Families of rows that turns and mirrors carry onto each other, the same ones carrying the whole set onto itself: the rest of each named row's family, in list order
4 families of 4 rows
Z707: [  3  -8   4  10 -17  11   8 -28   2 -10]
Z871: [ 12  -8   5  20 -10 -11  -8  -1 -11 -10]
Z617: [-10  14 -14 -17  14   7   2 -12  20  -8]
Z779: [ 1 13 -6  4 13 -7 -4 23  0 -3]
Z590: [-13  11  -7  -1  13  -4 -12  17  -9  -4]
Z281: [ 12  -6   8  18 -12  -8 -12   9  -2 -13]
Z749: [ 10  -2   9  13 -17 -17  -4  -4 -10  -9]
Z712: [-18  11 -11  -9  15  16   0 -11  19  -6]
Z859: [-12  15 -12  -6   9  15   4 -17  25  -9]
Z752: [ -6   9 -14  -4  13  -1   2  21   2   2]
Z979: [-7 13 -8  0 21 -7 -6 18 -1 -4]
Z153: [ 11   0   2  16 -10 -14  -9   2 -17  -7]
Z203: [-20   8 -13  -8  18  12   1 -20  10 -10]
Z510: [  6  -9   1  12  -9   9   2 -28  17 -19]
Z498: [  2  -7   4  10 -16   9  -4 -32  10 -14]
Z975: [ -3  -2  -4   8 -14  12   1 -35   7 -10]

Same family as Z203: Z590, Z281, Z510
Same family as Z779: Z859, Z153, Z975
Same family as Z617: Z707, Z749, Z752

Families of rows that turns and mirrors carry onto each other, the same ones carrying the whole set onto itself: the rest of each named row's family, in list order
4 families of 4 rows
Z103: [ -3 -11   2  -7  14 -12 -19  -3  11 -10  20]
Z981: [ -6  -7  11  -4   8   1  23 -12 -20   0  19]
Z684: [  2 -16  14   6  -6  22  18  -4  -6   6 -15]
Z245: [  9 -15  -3  -4 -18  24   5 -15  -5  -1 -13]
Z172: [ 10   1   7   4 -11  18  17 -17   2 -10  -9]
Z912: [-11   0  -7 -14 -10   3  -8  -4  21  -9 -14]
Z973: [ 12  -8  12  -7  -3  13   8 -19  -9  -3 -23]
Z56: [  0 -17   4 -14 -11   4 -19   1  25   7  -8]
Z782: [-17  -6   5   8   7   7   8  -3 -16  16  22]
Z725: [  3  -5  14   2  -5   1  12   5 -18  11  24]
Z592: [ -4 -15   1  -8   5 -14 -19  17  -5  -1  16]
Z333: [-11  -5 -10   1 -10  17 -12  -3  21   3 -12]
Z494: [  7  -6   4 -19  12 -18 -15   2 -11   0  13]
Z901: [  4 -21  -3  -8   3  -8 -23  -4 -10  -1  20]
Z106: [ -2   9  13   4  16  -2   9   2 -14  11  19]
Z704: [ -8   6   6  -6   0   7 -13 -10  24   8 -14]

Same family as Z684: Z103, Z981, Z56
Same family as Z245: Z333, Z494, Z106

Families of rows that turns and mirrors carry onto each other, the same ones carrying the whole set onto itself: the rest of each named row's family, in list order
4 families of 8 rows
Z47: [ -2  -2  24  -3   4  -5  21   3  -3   6   1  -3  -6   5  -6   0   8  17
  11  14  -9   4   5  13  -9   6   4  -8 -12 -15  -1  21 -18   5  -7   5
   0  12 -14  15 -38 -20   9]
Z273: [  8   3  12  16  -3 -10  12  22   2   2  -7  -3  -9   4 -13   5  20  13
  18  19 -15   4   9   3  -9   4   8 -13 -26 -10 -14  11  -4   3  -3   6
  -2   6  -9  10 -20 -21  15]
Z73: [  2  10   3  11   6  -6  27   0   4   1   4   1 -23   8  -9  11  22   5
  11  15 -24   7   8  -2  -7   0  14 -11 -24  -4   1   2 -14   1   1  -3
  12  -1   5   9 -19 -24   8]
Z683: [ -5  -6   2  -7 -12  18 -21  -4 -13   6   3  -8   7  -5  11  -6 -21  -8
 -21 -13  16   0  -1 -14 -14  -8  -8   5  33  -5  14  -1  17   0   1   6
  -4  -8   7  -6  10   8  -8]
Z577: [ -1 -13  20  -7   7  -6  15   7  -1   8   5 -16 -11   1  -3  -5  13  11
 -15   9 -25  -7   3  16  -4  -4  -6  -9   5 -16  -1  10 -25   2  -5   9
   3  12 -12  15 -34 -15  15]
Z332: [ -1  -7  15  -1  11  -3  13  14   9   6   8  -6 -12   3  -2   2  15  16
 -19  12 -33 -12  -2   5   7  -2   8 -17 -15 -10   2   3 -26  -2 -15   3
  10   4   1  14 -23 -11  17]
Z959: [-10   1   0  -5  -5  16 -22  -7  -2  -3   2   3  10   3  12  -9 -18  -5
 -17 -21  20  -2   2 -15  -8  -3  -6  -3  33  11  20  -6  14  -9  -4   5
  -6  -1   1  -7  18   7  -3]
Z107: [ -4  -1  -4   1  -9  21 -22   3  -3   4   5   1   3  -4  13   1 -17  -4
 -25 -10   8  -5  -8 -26  -5  -6   6  -3  13   4  16  -8  20  -9  -6   0
   1 -19  18  -8  21  12  -4]
Z318: [ -1   2   9   5   5   9  24   7   3   9   6  -6 -17  14   4  10  24   7
 -21  12 -30  -4   2   7   7   1  10 -15 -16 -11   4  -1 -18  -6 -14  -4
  14   3   8   6 -18 -11  18]
Z386: [  5   2   3  -5  -6   4 -14 -10 -10 -11  -5   2   1  -7   2   0 -13 -21
   8  -9  14  14  19 -12 -12  -6 -10  11  24  10  14   0  27   8  12   1
  -4 -11   1 -10   3  -8 -17]
Z192: [  4   9  -4   9  -9  10 -20  -2  14  -2   6  -3  -3  13   6  -8 -12  -5
  -4 -15   3  -4  -6 -20   4  -3  -3 -13   8  12  16 -10  19  -8   0  -4
  -4 -15  14  -7  27  23  -1]
Z66: [  8  -5  16   9  -5  -7  12  19  -7   7  -7 -14  -6   5 -10  -1  18   9
  12  17 -11   5  12  15 -12   2  -4  -7  -8 -17 -15  14  -7   4  -3  13
  -5  14 -18  14 -28 -21  17]
Z735: [ -6  -6  26  -5   3   4  18  10  -2  10   5  -6  -4  10   1  -1  11  18
  -7  11 -12  -4   1  15   0   4   3 -11  -9 -18   0  16 -23  -2 -18   4
   3  15 -13  14 -36 -11  16]
Z183: [ -8   7  -5   2  -1  13 -21  -3   5  -4   2  10   6   4  11  -4 -17  -1
 -13 -17  13  -3  -3 -25  -5   0   4  -8  16  16  19 -10  15 -12  -7   1
  -3  -9   8  -9  26   9  -5]
Z207: [  2   1   0   2 -12  14 -22  -5   4   1   6 -12   0  15   7 -14 -15 -10
  -9 -19   9  -5  -3  -7   2  -7 -16  -7  27   3  15  -7  17  -3   1   1
  -9  -7   7  -6  18  23   0]
Z634: [ -1   4  21   3   5  -6  21   6   5   5   2   4  -9   6  -8   3  11  18
  15  17 -14   3   2   2  -5   7  14 -12 -26  -8   0  17 -18   0 -10   3
   4   5  -8  16 -31 -19  10]
Z234: [  7  12  -4   2  -2   7 -15  -3   3 -12  -3  16  -2  -4   2   7  -8 -17
   6  -6   3   7  11 -25  -3  -2   7   2   0  18  16  -8  27   1   6  -7
   5 -22  15 -11  16  -5 -15]
Z212: [  5  12  -4  10 -10   0 -18  -9  11  -9   5  -2  -5  10  -6  -8 -13  -7
  18 -16  10   5   2 -24  -9  -4  -2  -7  10  14  15  -6  21   0  13  -1
  -8 -16   9  -7  23  14  -8]
Z258: [  5   3   3  -2  -3  20 -20   4   2  -3   0   8   5   2  16   3  -8 -17
 -25 -11   0  -5   4 -15  10  -2   1  -2   8  12  16 -12  24  -7  -8  -6
   8 -17  17 -14  17   7  -5]
Z810: [ -1  -6  13  -3   2   6  24  -1  -7   8   6 -19 -16  13   3   1  20   3
 -19   9 -18   1   9  22   0  -3  -6  -4   7 -20   0   7 -19   1  -7   6
   6  15  -5   8 -31 -17  13]
Z247: [  4  -6   7 -10  -7  19 -18  -3 -10  -2  -1  -5   7   1  16  -4 -13 -18
 -22 -15  10   3  11  -2  -1  -3 -16   9  34   2  15  -5  22   1  -1   2
  -2  -7   4 -10   5   3  -9]
Z353: [  1  -5  16  -4   7 -16  18   2   1  -2   2 -13 -15  -4 -15  -1  11  10
  12  14 -21   2  11   6 -13  -4  -1  -6  -5 -10  -2  13 -22   9   6   9
   3   9 -14  18 -32 -27   7]
Z480: [  7  -7  18   6  -3   3   8  26  -4  12  -5 -13  -4  10   0  -3  19  12
 -10  14 -15  -4   4  19  -1   3  -3 -12  -7 -19 -15  10 -12  -2 -15   9
  -1  15 -12   9 -22 -11  24]
Z964: [  0   7  -6   9  -8   7 -17  -2  -1  -3   1  10  -1  -8   1   5 -18  -5
   2  -6  11   5  -3 -35 -16  -6  13   0   4  10  15  -4  20  -3   7  -2
   1 -24  16  -7  20   3 -13]
Z542: [ -8   4  -2  -3  -4   7 -17 -11  -2  -9  -2   4   7   0   5  -8 -21  -5
   3 -20  25   4   7 -19 -18  -3  -5   1  30  13  20  -1  16  -3   5   6
  -8  -2  -3  -5  16   1 -11]
Z289: [  1   2  12   5  11 -14  15   9  13  -2   5  -1 -16  -2 -14   7  17  15
   8  17 -30  -5   3  -6  -5  -2  13 -14 -24  -3   0   5 -22   2  -2   2
   8  -2  -2  16 -23 -21  10]
Z987: [  0   0  -2   1 -11   6 -17  -8 -12  -3   0  -1   2 -11   0  -2 -21  -8
   6  -8  22  11   5 -25 -25  -9  -1   9  23   2  13   3  21   5  13   6
  -6 -14   6  -5  10  -1 -15]
Z82: [  8  -1  12  16   0   1   8  30   5   9  -5  -3  -5  10  -3   5  21  15
  -3  17 -22  -6   4   5   2   6   8 -18 -28 -10 -14   6  -8  -5 -14   4
   2   6  -4   9 -16 -11  23]
Z285: [  2   2   7   0   1  -6  30  -6  -8   0   2 -11 -21   5 -10   4  18   3
  13  11 -14  13  15  11 -14  -1   0   1  -2 -13  -1   9 -17   9   8   6
   4  10  -8  10 -32 -26   7]
Z224: [ -7  10  -5   3   0   6 -19  -9   5 -11   0  13   5   0   2  -4 -17  -3
   6 -15  20   3   2 -28 -14  -3   6  -4  15  19  21  -5  17  -7   4   1
  -4 -10   4  -5  23   3 -10]
Z609: [  4   4  -1   2 -13   5 -18 -11   2  -6   4 -11  -3   8  -2 -14 -16 -11
  11 -19  15   6   5 -12 -11  -6 -15  -2  29   5  14  -3  19   2  11   5
 -13  -8   3  -6  15  15  -8]
Z522: [ -3   2  22   1   6   2  19  12   5   9   4   3  -4   9  -1   4  13  19
  -4  13 -17  -5  -4   5   5   8  14 -18 -24 -11   1  12 -19  -5 -19  -1
   5   6  -5  14 -30 -11  16]

Same family as Z224: Z47, Z959, Z735, Z183, Z634, Z542, Z522
Same family as Z207: Z273, Z192, Z66, Z212, Z480, Z82, Z609

Families of rows that turns and mirrors carry onto each other, the same ones carrying the whole set onto itself: the rest of each named row's family, in list order
8 families of 5 rows
Z243: [ -3 -25 -29  -3 -19   2 -15   6   1 -18  -4 -26   0   4  -5 -12  -4  -3
  11   3]
Z162: [  9  10 -11  17 -20   7   7  13 -15   7 -11 -10 -20  -3  19  -6   8  -4
  -5   6]
Z765: [ -6   5 -10  12 -18   8  -4  21  -4   4  -7   1 -24   7  21 -22  10   3
   5  12]
Z580: [  4   7 -41 -10  14  15 -17 -15   8  21 -10 -14 -14  26   8  -7  -2   9
   2  -9]
Z196: [ -5 -17 -18  -6 -14  -4  -6  10   9 -21   0 -15  -1  12 -16 -12 -10   7
  10   3]
Z362: [  6  18  -5   4 -21  17   8  17  -5   3 -12  -4  -7  -3  14 -18  12   5
   4  -1]
Z784: [-18  -7  -1 -22  -3   0  10 -10 -16   8 -12 -17  -2  25 -17 -13   9 -19
  -1   4]
Z808: [ -1 -24 -23  10  -7  11 -17   5  14 -10   0 -21   0  10  -6 -23  -2  12
  16   6]
Z874: [  4 -21 -16  -2 -12  -4 -17   4   9 -19   1 -18  -1  -5   3 -15  -8   9
   7  -8]
Z462: [ 16  -1 -44 -11  10  20   0 -14  -4  18 -14 -17 -13  12  -4   5  -7   6
   8   7]
Z268: [  5 -12  -4 -11  28  -5  -2  -2   0   8   4  11  10  -2  13  -9  21 -11
   1   5]
Z861: [  6 -26 -19   1 -16   2  -3   9   2 -12   1 -16   1  -1 -12  -9 -18  10
  10   1]
Z651: [ 11  17  -7  21 -13  10   4   5  -1  22 -12  -7  -2   4  22 -21   9   3
   7   6]
Z835: [  7  16 -45 -11   2  16  -8  -8  -1  18 -16 -13 -10  16  -8  -3 -10   9
   4  -3]
Z292: [ 17 -19  -9  -4  17   1  -6  -4 -11  20   9  16   0   5  16   4   8  -6
  13  17]
Z549: [-28 -12   3  -5   8   8  -1 -12  -9  22  -5 -14  -7  35  -1 -20   5 -13
   2  -3]
Z876: [-16 -14  -7 -25   2  14  -3  -6  -4   7 -10  -4   2  37  -3 -11  15 -24
  14   5]
Z732: [  4  13 -11  18 -11  17  -2   3  -1  15 -17 -10 -12   3  26 -23   9  -2
 -11  -6]
Z384: [ 20 -19  -2 -23  14   2  -3   2 -10  -3  -2  12  -1  -1   8   2  11 -15
  -1   8]
Z309: [ -4  11 -36 -17  18  13  -9 -18  -1  11 -12 -19 -28  14  -7   1   0   9
   1   2]
Z88: [-12 -22  -6 -12   0  14  11  -5 -22  23  -4 -14   0  31  -9 -13   7 -21
  10   3]
Z165: [  9   6   3  20  -9  18   7  18  -1  16  -9  -9  -9  10  20 -22  13  -7
   0   4]
Z630: [  1   5 -36 -21  17  11  -3 -11  -1  14  -9 -23 -17   7  -3   1 -10  -1
  -5 -19]
Z562: [ 20  -6  -2   1  19  -7   7 -13 -11  16   0   6   9  -6  11  -1   9  -8
  -9   6]
Z308: [  9 -19 -31   5  -1   9  -8   4  11 -15  -4 -32   9   1 -10  -8   5   3
  11  -4]
Z719: [ 11 -18  -7 -13  26   4  -4  -7 -17  10  -8  13  -7  -3  11   7  14 -10
   1  14]
Z559: [  1 -22 -36  10 -13  -9 -14   2   9  -6   4 -21   8  10  -4 -14  -6   5
   6  -1]
Z394: [ 16 -16   5  -4  25  -1 -14 -10   2   5  -1  11  -4   1  21  -4   5 -14
  -4   8]
Z886: [ 20 -20  -1  -5  18  -1  -7  -5  -4   8  -9  11  11   0   9   5  12  -8
   4  17]
Z626: [-22 -11  -3 -21  -2   6   9  -8 -17  12  -4 -11 -12  36   3 -18   7 -20
   0  -2]
Z171: [ 11   2 -45 -13  15  11  -8 -16  -6  28  -5 -17  -9  15   6   4   1  11
   3  -4]
Z538: [-13 -17 -24   1  -9  -6 -16  10   5 -20   6 -16  -7   3  -9 -16   3   2
   2  -5]
Z253: [  6   5 -36  -5  21  19  -6 -20   7  24  -7 -13 -12  13 -11   1  -9   8
   2  -4]
Z766: [  5  19  -7  17  -7   7   2  15  -3  15  -1  -8 -20   0  19 -24  14   4
  -1  -4]
Z186: [-24 -14 -12 -13   2  -2   6 -18  -7  15   3 -19  -4  37  -9 -15  10 -17
   4   5]
Z934: [ -9 -10  -1 -14 -12   9   0 -18 -16  19 -10  -4  -5  42  -5 -12   1 -16
   9  11]
Z79: [  0   4 -27  -9   6  10  -8 -19  -7  26  -5 -16 -27  16  -5  -8 -22   9
  -3  -6]
Z4: [ 19 -21  -3 -10  19   8  -1   0  -6   4  12   9   5  -3  12   4   7  -8
  14  11]
Z100: [-23  -6   4  -7  -1   3   0  -9 -14  14 -15 -14 -15  27 -11 -21  11 -24
  -1   7]
Z89: [ -2  13  -5  14  -4  17   0  10   1   1 -15 -12 -15  -1  21 -24  22  -9
  -7  -2]

Same family as Z89: Z580, Z784, Z861, Z292
Same family as Z384: Z462, Z651, Z549, Z538
Same family as Z268: Z162, Z808, Z630, Z934
Same family as Z394: Z362, Z309, Z88, Z559
Same family as Z171: Z196, Z732, Z4, Z100

Families of rows that turns and mirrors carry onto each other, the same ones carrying the whole set onto itself: the rest of each named row's family, in list order
8 families of 5 rows
Z352: [ -4   8   5  18  -2   4  -2   4 -19   3  12  -6 -18   3  10 -31   6  15
 -19  -5 -12]
Z389: [  6 -10   0  -4  17  -6  -2  13  23 -11  14  -2   9 -19  13   7  23  -2
   4   4   0]
Z296: [  2   0  13 -20  -2  -8  10  -6   5 -20 -19  -6 -15 -30  -2   3   0  16
   5 -14   7]
Z811: [ -6  -3   6   2   8   1   8   3   2   0   6  -8  -1   1  11  10  18 -17
  -7  31  -5]
Z209: [-13  -3   3   5  17  13 -11  -7  -3 -15  11  10   9 -14  10 -23  12 -12
   9 -26  11]
Z319: [-23  -4  11  -4 -10   5   5   1  -8 -12 -17  -2 -24  -7  -1   0  -4  -3
 -22   9   1]
Z375: [ 12  11   3  12   2  -8   4   8   3   2  -7   2  -9   2 -32   1 -11  14
   3 -10   4]
Z40: [ -2 -26   6  -1  -2 -10  17   9 -17   0 -10  -5   9 -13 -25 -13   4   2
   2  24   5]
Z619: [  6  -6  17   0 -14   9  25   2 -13   1   1  10   0   8 -13 -21 -13   3
  17  12 -13]
Z300: [ 18   6  16  -1   3  -9  14  -8 -18   8  -3 -14  -9  -8  -9 -27   8  19
   2 -18 -13]
Z935: [ 16  -2   6   0  -3   8   5  10   4 -19  19  10   3  -8  12 -25 -11  15
  26 -14  -5]
Z437: [ 11  20   0  14   6   4 -11   3  -9  -9  -1 -12 -17  13  -8   2 -15  -5
   0 -10   0]
Z963: [-20 -10   3  -4  -2   7 -10  11   3 -23 -10  -3 -17 -11   4  -3  -2  -7
 -21 -13   0]
Z563: [-25  -5   6  11  10  17  -4  -9 -16  -3   5  12   3   0   2 -21  10 -22
  -3  -6   6]
Z446: [  6  -5   2   5  -1  17  -5  13  -6 -20  18   4   2   6  17 -27 -14  -6
  13 -11 -13]
Z306: [ 5 -3 12 -7  8 -9 20 -4  4  6 -1 -6  3 -9  1 12 21 -4  5 28 -3]
Z925: [-21   1  14   7   1  11  15 -19 -19   9  -4  16   1  -3 -10 -17  10  -9
   3   9   9]
Z102: [ -9   3  16 -14 -11  -4  17  -9  -7 -10 -23  -4 -22 -18  -6   4  -4  11
  -6   8   5]
Z605: [ 13  13   6  11   3  -2   0   2  -9   1 -10  -9 -14  12 -27   3 -13  -4
   0  -8  -3]
Z351: [  0  -7  11   4  -7  18   8   9 -18  -8   9   4  -1  18   0 -24 -15 -15
   7   6 -18]
Z670: [ 16  -3  12  -4 -10   2  22   4   0  -5   8  16   3  -7  -6 -23 -10  21
  28   0  -5]
Z949: [  7  12  14   7  -1  -1  11 -10 -27   9   2 -15 -17   2   2 -26   5  13
  -8  -2 -12]
Z627: [ 14  -7   9 -11  14 -13  14   2  17  -2   4  -4  10 -21   1  10  23   4
  13  11   1]
Z54: [ -4 -22   4  -1   7   1   1   7 -28  -9  -6 -22   7  -2  -7 -12   0 -22
  -2  17  -1]
Z579: [-13 -19  -1   3  10  26 -14  11   7 -11 -11  -9  14   4   6 -18  22   2
   2  11  -2]
Z700: [  8  -6   7 -11   9  15   1  -4   7  -7 -16 -14  14 -14   8 -12  23  23
  26  10   6]
Z360: [  6  -7  -6   1   4  -6  -7  11  -5 -25  15  -8   5 -30  21 -15   3  19
  12  10  19]
Z58: [ 14  -4   7   4   6  -9   4   5  -4   3   6  -6  -4 -11 -10 -32  11  23
  -2 -31 -12]
Z143: [ -6  -9   5 -14   4  -1  -8   7  11 -29 -10  -6 -11 -26   4  -2  -1   5
  -6 -27   3]
Z152: [-16 -11   3   4   0  25   0   3  -1   0 -16  -6   7   5   3 -14  20   8
   3  31   1]
Z280: [ -7   6  15  -2   5   2  19 -23 -10   6  -3  17   4 -19  -8 -15  12   9
  20  -1  17]
Z508: [  1  -1   1  15   3  -1  -5  12  -5  -2  14  -2 -10  -6   2 -34  10  20
 -15 -23 -10]
Z932: [ -2   4   9  -3  13   2   3 -15  -1  -8   6  13  10 -25   5 -18  14   8
  24 -22  18]
Z101: [  2 -11  -4   1  11   3 -14   9 -20 -25   8 -24   4 -12  23 -14  -1 -12
   4   9   6]
Z477: [ -3  -2   9  -6   0  19   9  -8  -1   2 -19  -8   9  -5   4 -12  21  21
  16  30   7]
Z785: [  3 -16  -1   0  -3 -13  13  11  -2  -9   4   3   7 -30  -7 -14   5  27
  11  19  17]
Z168: [  1 -16   1  -6  15  21 -13   7  12 -15 -12 -15  19  -8  10 -16  22  11
  18  -2   1]
Z135: [ 11  22  -5  17   4   2 -13   8   2 -13   8  -4 -18   2  -1   2 -13  12
   2 -12   8]
Z486: [ -6  -8  -1   4  14   2  -5  14  13  -9  15  -4   3  -5  18   7  20 -15
  -8  16  -4]
Z641: [ 13  17  -4  14   1  -5  -4  10   8  -6   4   6 -13  -3 -17   1 -11  22
   4 -13   9]

Same family as Z563: Z209, Z925, Z280, Z932
Same family as Z58: Z352, Z300, Z949, Z508
Same family as Z152: Z579, Z700, Z477, Z168
Same family as Z486: Z389, Z811, Z306, Z627
Same family as Z54: Z40, Z360, Z101, Z785

